Some points:
  19   -7  -53   18  -98  -42   -1   52   -6  -49  -41   -6  -32  -73  -65   36  -15   28   13   51   94  -60  102  -20   -3  -76 -111   -8    4   44    0   35
 -4  20  45 -15  83  41   3 -52  11  -1   1  15  25  44  51 -49 -27  29 -26 -41 -52  49 -51  23   5 104  63 -12   6 -27  -4 -45
 14   3  18  25 -11  47  60   0   3   7 -21  48  21  23  32  -2 -50 -14 -29 -26 -36  47 -22 -34   7  21  -8  13  18  -2   0  -7
 13  29 -50  24 -78 -67 -29  43  -7 -30 -30   8 -16 -72 -70  61   0  -4 -14  60 103 -44  60 -17   2 -83 -45  -4  -3  43   4   1
  6  -5 -29  38 -54 -58 -60  34   3 -16 -13   6 -26 -53 -53  33  25  -1 -31  66  56 -35  43  -3   4 -64 -35   5   7  47  -9  33
  9 -29   2 -22  32  35  50 -26  -8  12  13   0  -9  45  37 -14 -11 -17  39  -5 -55 -19   1   2 -16  10 -19   5   3   7 -14   4
 21  10  45 -52 -24  50   7 -27 -40  -7  41 -39  29  -2 -17   6  21  -6  22 -16  22   2 -27   6 -33  22  18  -1   3 -29  29  38
 27  16  14 -49  -5  23  42  -3 -26  21  32 -58  21  14 -15 -20  -6  10  41 -43  -1  -6  -8 -11 -61  30 -11  -6  11  -6   0 -29
 11  -2  45 -21 -32  41  43 -27 -30  -2  -2  -4   5   4  -7  26 -31 -22  14  -8 -22 -30 -31 -37 -50 -19 -10  14  41  32  21  15
-35 -76 -24  45  78 -60 -53  -8  97  30 -48  36 -68  -3 112 -51  35  14  15  -3 -56  40  18  80  85  53  58  15 -54 -47 -67 -56
 18  30  25  -3   8  68   8 -42 -24  10  -6  30  18  24  12   4 -22 -52 -20  -8 -39  33 -70 -35 -31  27  37  18  48  19   4  11
 48  65  31 -28 -49  43  45 -18 -35 -10  -4  10  26  10 -60  36 -30 -56 -43  14  19 -46 -25 -64 -66 -42 -64   1  70  46  33  42
  8   4   7 -11 -54 -59 -16  75   1 -14  10 -24 -11 -56 -48 -23  25   8  -6  19  73  26  43 -14  65 -15 -13 -10 -47   0  21  10
 53  31  16 -10 -30  73  45 -27 -30  -8 -21  14  19  -3  -8  12 -62 -33 -36 -17 -36 -19 -12 -62 -38   4 -31  29  59  36   4   9
-33 -29 -29  29   2 -75 -49  50  57   7 -26  24 -15  -1  14 -11  32  30 -20  23  23  14  41  43  68  -4  -2 -15 -21 -13 -28 -48
 32  40 -15 -38 -54  53  34 -11 -42 -21  27 -10  39  -5 -74  26 -37   7 -20  -1  25 -17 -22 -59 -74 -38 -42  -9  16  21  15  44
 -7 -16  27 -34  30  29  10 -21 -22  15  22 -37   6  11   8 -46 -18  13  19 -40 -40  38  -9   8   4  67  59 -23   4 -38  29 -24
-13 -32 -40  28  39 -20 -64  -1  10   2  -9 -15 -61 -18  20  -3  25  35  29  42  20 -54  57  51  13 -27  19  21 -45  -3 -36 -22
-43 -48 -41  14 -17 -91 -32  62  35   7  16 -26 -42 -38 -10 -25  52  35  40  31  57  13  46  44  61 -40 -26 -25 -31 -13  -8   7
 41   4  25  -7 -47  45  64  28 -76 -14  17 -19  20 -44 -45  11   3 -46  13 -13  17 -30   9 -52 -38 -29 -46  20  23  23  19  45
 -32  -41   32  -11  112   56   17  -62   37   35   -4   15   -6   56  109  -36  -18  -17   -4  -51 -113   52  -69   63   25  108  113   42  -17  -66  -31  -64
 27  26  27 -33 -30  58  14 -10 -28 -21 -10  -7  18  16 -17 -11 -57 -26 -16 -13 -18 -19  -3 -35 -56  -5 -26 -18  24  13  19  15
  5  21  20   0 -78  41  20  41 -67 -27  -9  24  51 -21 -38   3   7 -44   1 -12  12   1  -2 -45 -28 -28 -54  -7  38  34  46  68
-43 -36 -56  41 -25 -64 -49  38  51   0 -18 -13  -9 -36   1  15  20  34   6  15   1   3  32  22  30 -40  20  30 -31 -18 -29  -9
 32 -19  21  -4  68  52  39 -74  25  -5 -23  66  23  83  55   3 -57 -23 -29 -33 -73  22 -67  18 -16  80  29   5  37 -20 -32 -34
 28  46  23 -34 -33  15  51   9 -44   1  18  30  37  30 -50  34  -1 -44   0  15  16 -54  -6 -63 -39 -46 -38  -7  48  57  36  38
-11  20  29  -3  19  24  27 -22   2  20  -4  11  17  20  22 -28 -21 -15   0 -28 -38  50 -21   9  -3  56  46  -3  -5 -30   8  -7
 41  34  14 -24 -56  67  45 -16 -60 -33  14  -5  24 -12 -44  23 -21 -35   5  -2  26 -29  22 -59 -54 -26 -35  -2  46  45  47  45
-50 -23 -42  28 -27 -79 -52  42  29  -3  16  -2 -23 -37  -4  21  41  13   4  43  30  -5  35  33  42 -39  -5   1 -22   9  -5  32
 22 -11  49   3  17  60  46 -16 -26  -7  -5  22  17  -2  36  -3 -29 -37 -11 -31 -33  12  -1 -17 -10  21   1   4  24   6  23  23
-31 -32 -31   8  24 -64 -57  30   5 -22  -5 -19 -26 -19  14   8  47  52  27  49  35 -34  59  63  25  -2 -25 -35 -30   7 -26 -15
 -8 -41 -61  23   4 -91  -3  22  55  -8 -31  55  -7  26  -8  13 -24 -13  16 -15  -4   1 -14  20  -7  -1 -30   4  21   0 -18 -19
  6  -6  18 -25  45  23  40 -30  11  33  36 -25  11  49  26 -24 -13   8   2 -28 -19  52 -41   7  -3  33  10 -19 -11 -42  23  -8
 28   5  44  -6  -6  43  31 -16 -36 -18   5 -33  28  -2  -6  13 -12  12   7   0 -13  11 -17  -5 -42  16 -21 -12  15 -22   8  30
-14 -29   2  22 127 -55 -66 -89  74  22   8 -43 -56  74  56 -41  47  45   9  37 -36  29 -41 120  48  50  82 -25 -73 -70 -41 -81
  8 -26  33 -32 -12  34  64  25 -10  13  25 -46 -10  14  10 -16   0  -6  42 -35 -11 -13 -24 -13  -3   1 -13  -2 -10  -1  14  -7
 13  26  26 -42  12  35  56   7 -41   6  13 -29 -11   1 -16  12  10 -29 -16  -7  15 -20  -1 -24 -14 -46  -3   8 -20  50   1   9
 46  39  16 -27 -27  48  31 -22 -63 -19  16 -20  46 -10 -52  39 -24  13 -10  -1  38   5   7 -19 -55  19 -30 -30  19  -8  15   9
 23  40  37 -29 -40  38  59  -6 -57   6  12  11  25  -9 -49  28 -19 -37  -8  -8  40 -13   2 -56 -41 -27 -25  -2  31  29  33  29
  9   9  32 -32  41  50  22 -21 -13   8   9  -8  22   9  21  -6 -23  18   3 -39 -45  49 -45   3   7  60  56   6  -3 -54   0 -30
-17 -16 -64  26  17 -65 -42  37  25  -1   5 -19 -45 -33 -22  11  37  34  20  33  50 -34  30  23   8 -47 -20  -7 -35   3 -43  -8
  5   9  29 -25   0  47  27   2 -48  -8  12 -20   6  11  14 -13  -5  -9  36 -32 -25  -3 -13 -22 -38  22  -8  -4  24  -1  24  13
-49 -36 -38  51  55 -63 -79 -30  65   5 -28  27 -11   3  42 -10  37  36 -14  27 -47  56 -20  64  69  34  56   7 -50 -45 -31 -34
-27  -8 -61  27 -48 -61 -34  52  47  -1 -31  11 -18   2 -20  15  18  -4 -27  51   6 -38  43 -18  14 -46 -56 -12   4  27  -2  -2
 -6  24 -25  33 -81 -47 -48  66  16 -42 -38  21 -14 -54 -53  30 -10   9 -32  38  49 -30  35 -58  15 -78 -74   2   8  53  10  31
-34 -18 -34  35 -21 -75 -42  40  39  28  -2   9 -21 -25   2  10  61   4  22  30  41 -19  38  23  46 -43   0  -3 -26 -21 -17 -26
  3   3 -44  46 -15 -65 -52  46  41 -21 -33  33 -35  -4   6   6  11  -2  -8  32  28 -60  23  11   9 -43 -38  25   1  52 -35 -30
 19  49  32  -7 -19  53  27 -27 -38  -6  -1  34  31 -24 -16  39  -1 -36 -43  16   6  -4 -16 -51 -25 -15  13   8  44  37  17  35
 -9  26  43 -24   5  60  18 -53 -40  -4   1 -20  33  -2  20   4 -20  18  -3 -20 -13  16   6 -11  -9  23  28  21   0 -15  18  12
 -3  33  36 -19  75  31   4 -40  -7  26  11  10  42  43  27 -21  -2 -28  -9 -38 -23  28 -41  32 -11  55  52   1  -7 -28  -6  -8
  1  -5  23 -12  51  38  17 -47   1  17  22  -9  15  41  34 -32   0   1   8 -40 -41  34 -35  28  12  54  59   3   4 -39 -10 -33
-17 -20 -61   8 -16 -57 -52  36  22   3 -13  -1 -23 -27 -22  -2  36  16   1  43  48 -26  31  26  51 -46 -10 -29 -46  11 -12   2
 -9  -7  29 -33  27  27  33   1  10  13  31 -17  10  23  35 -49 -23  -8   0 -68 -44  40 -10  -3  18  59  34   3  12 -23  18  -6
-40 -31 -44  43   8 -82 -66  -3  50 -17 -22  31 -23  -9   3  57  21  20   5  21   1   4 -21  32  29  -6  32   3   5 -18 -15 -14
-91 -40 -32  32   3 -84 -86  21  31  23  17 -38 -33 -31  -3   0  78  37  43  22  17  39  32  71  48 -20  60   3 -86 -41 -18  -4
  2   1  12 -10   7  50   8   0 -48   6  10 -13   5  -2  21 -35  -1  15  11 -32 -19  13  26   3   0  49  18  -4  -9 -20  14   8
  8   2  46  -6   0  67  30 -20 -35  -2  18 -13  28   0  -9   2  -5 -22  -1 -21 -14  27 -26 -40 -20  25  22   9  29  16  27  44
 -30  -19  -28   69   59 -100  -63   14   72   29  -24   48  -39    2   46  -24   23   19   -8    0   -4   -1    4   23   72  -26    7   32  -33   28  -36  -47
 33  42  32  -3  24  50  19 -24  -7   5  -6  26  10  28  17 -11 -29 -29 -25 -13 -27   8 -55 -44 -16  25  19   6  23   3 -13   2
 26  37  33 -10 -13  35  24 -36 -32   0  -4  36  10  20 -18  31 -12 -35 -29  -4 -20  -1 -39 -24 -38  -4 -19   0  31   6  20  27
 15 -23 -72  19 -38 -60 -38  44   8 -23 -16 -14 -30 -39 -24  -7  10  35  -3  35  53 -66  58   9  20 -63 -61   8 -36  -1 -26  -3
 -3  25 -25  11 -62 -64 -39  75   6 -11   3  -3  -6 -59 -57   9  27  24  -5  28  76  26  47 -22  31 -65 -13 -22 -20   7  31  16
  2   9 -57  19 -69 -52 -30  54  10  -6 -11 -28 -12 -57 -50  22   6  23   7  54  68 -27  49   2  11 -64 -51 -20 -10  41  16  20
 -43  -34  -12  -23  127   12   12  -72   83   46   31    1    5  107  101  -58  -16   50   10  -71 -104   17  -51   54   10   96   66   22  -11  -67  -39  -90
-20 -12  29  -5  58  39  11 -47  15  17  48 -30  -3  51  48 -30   2   4  13 -27 -48  -1 -43  21 -19  38  39 -22 -12 -23   3   7
These points spread out most along one direction. Take the direction at right angles to it along which they spread out most. Go by this last direction. How far along it is each point below, from 0 to 99? The average is 50, and the first point in the table lies past the average. One standard deviation of the points above along it is 16.
 -30  -19  -28   69   59 -100  -63   14   72   29  -24   48  -39    2   46  -24   23   19   -8    0   -4   -1    4   23   72  -26    7   32  -33   28  -36  -47 >> 24
 -9  26  43 -24   5  60  18 -53 -40  -4   1 -20  33  -2  20   4 -20  18  -3 -20 -13  16   6 -11  -9  23  28  21   0 -15  18  12 >> 59
 28  46  23 -34 -33  15  51   9 -44   1  18  30  37  30 -50  34  -1 -44   0  15  16 -54  -6 -63 -39 -46 -38  -7  48  57  36  38 >> 73
  5  21  20   0 -78  41  20  41 -67 -27  -9  24  51 -21 -38   3   7 -44   1 -12  12   1  -2 -45 -28 -28 -54  -7  38  34  46  68 >> 71
 28   5  44  -6  -6  43  31 -16 -36 -18   5 -33  28  -2  -6  13 -12  12   7   0 -13  11 -17  -5 -42  16 -21 -12  15 -22   8  30 >> 62
-34 -18 -34  35 -21 -75 -42  40  39  28  -2   9 -21 -25   2  10  61   4  22  30  41 -19  38  23  46 -43   0  -3 -26 -21 -17 -26 >> 32
 -6  24 -25  33 -81 -47 -48  66  16 -42 -38  21 -14 -54 -53  30 -10   9 -32  38  49 -30  35 -58  15 -78 -74   2   8  53  10  31 >> 53
  5   9  29 -25   0  47  27   2 -48  -8  12 -20   6  11  14 -13  -5  -9  36 -32 -25  -3 -13 -22 -38  22  -8  -4  24  -1  24  13 >> 61
 41  34  14 -24 -56  67  45 -16 -60 -33  14  -5  24 -12 -44  23 -21 -35   5  -2  26 -29  22 -59 -54 -26 -35  -2  46  45  47  45 >> 76
 41   4  25  -7 -47  45  64  28 -76 -14  17 -19  20 -44 -45  11   3 -46  13 -13  17 -30   9 -52 -38 -29 -46  20  23  23  19  45 >> 72
 11  -2  45 -21 -32  41  43 -27 -30  -2  -2  -4   5   4  -7  26 -31 -22  14  -8 -22 -30 -31 -37 -50 -19 -10  14  41  32  21  15 >> 67
  6  -6  18 -25  45  23  40 -30  11  33  36 -25  11  49  26 -24 -13   8   2 -28 -19  52 -41   7  -3  33  10 -19 -11 -42  23  -8 >> 51
